In the data rows, the value 128 means zero.
Some points, one per row:
[116, 105, 108, 087, 115, 107, 083, 108]
[129, 178, 184, 196, 170, 153, 183, 202]
[129, 119, 105, 101, 113, 130, 100, 098]
[105, 057, 081, 037, 059, 073, 009, 031]
[125, 130, 111, 108, 135, 131, 137, 126]
[112, 077, 093, 096, 088, 103, 087, 076]
[095, 038, 074, 048, 055, 084, 032, 038]
[125, 160, 144, 149, 149, 120, 142, 158]
[103, 083, 085, 074, 089, 108, 067, 080]
[128, 113, 119, 113, 114, 144, 094, 107]
[126, 140, 133, 126, 138, 137, 105, 120]
[139, 164, 134, 157, 144, 165, 177, 152]
[157, 128, 146, 134, 125, 122, 116, 111]
[127, 104, 128, 136, 142, 124, 125, 116]
[154, 178, 186, 182, 169, 147, 190, 202]
[138, 194, 170, 168, 167, 161, 197, 194]
[163, 230, 203, 199, 206, 144, 231, 217]
[132, 163, 154, 158, 140, 122, 167, 161]
[150, 162, 195, 183, 152, 155, 192, 171]
Then 12 other points, each followed by its number:
[132, 142, 129, 153, 115, 110, 157, 148] 0
[129, 138, 128, 157, 137, 138, 130, 138] 1
[118, 163, 128, 137, 153, 129, 136, 144] 2
[147, 127, 126, 153, 115, 128, 150, 130] 3
[122, 139, 145, 125, 129, 125, 109, 121] 4
[157, 140, 135, 166, 143, 120, 153, 140] 5
[109, 121, 082, 107, 112, 133, 087, 083] 6
[105, 110, 132, 141, 118, 129, 119, 122] 7
[117, 117, 126, 125, 134, 101, 132, 117] 8
[117, 120, 137, 135, 123, 126, 125, 111] 9
[099, 067, 087, 072, 069, 106, 077, 073] 10
[148, 162, 156, 150, 145, 127, 167, 170] 11
Which two of these numbered points are nearest to each point below, ignoring the 2 directions in which the first points spread most? Their numbers follow each, nearest first.
[147, 171, 186, 167, 160, 158, 167, 182] > 4 9
[115, 092, 115, 116, 135, 099, 095, 106] > 8 2
[111, 110, 120, 116, 117, 131, 109, 106] > 9 7
[117, 094, 104, 118, 137, 112, 108, 089] > 8 9
[134, 127, 114, 132, 116, 123, 144, 134] > 0 3
[133, 132, 121, 140, 129, 135, 157, 118] > 3 9
[156, 156, 162, 164, 149, 129, 176, 181] > 11 10
[119, 139, 098, 125, 126, 144, 127, 125] > 1 6
[106, 115, 142, 112, 116, 129, 116, 127] > 10 7
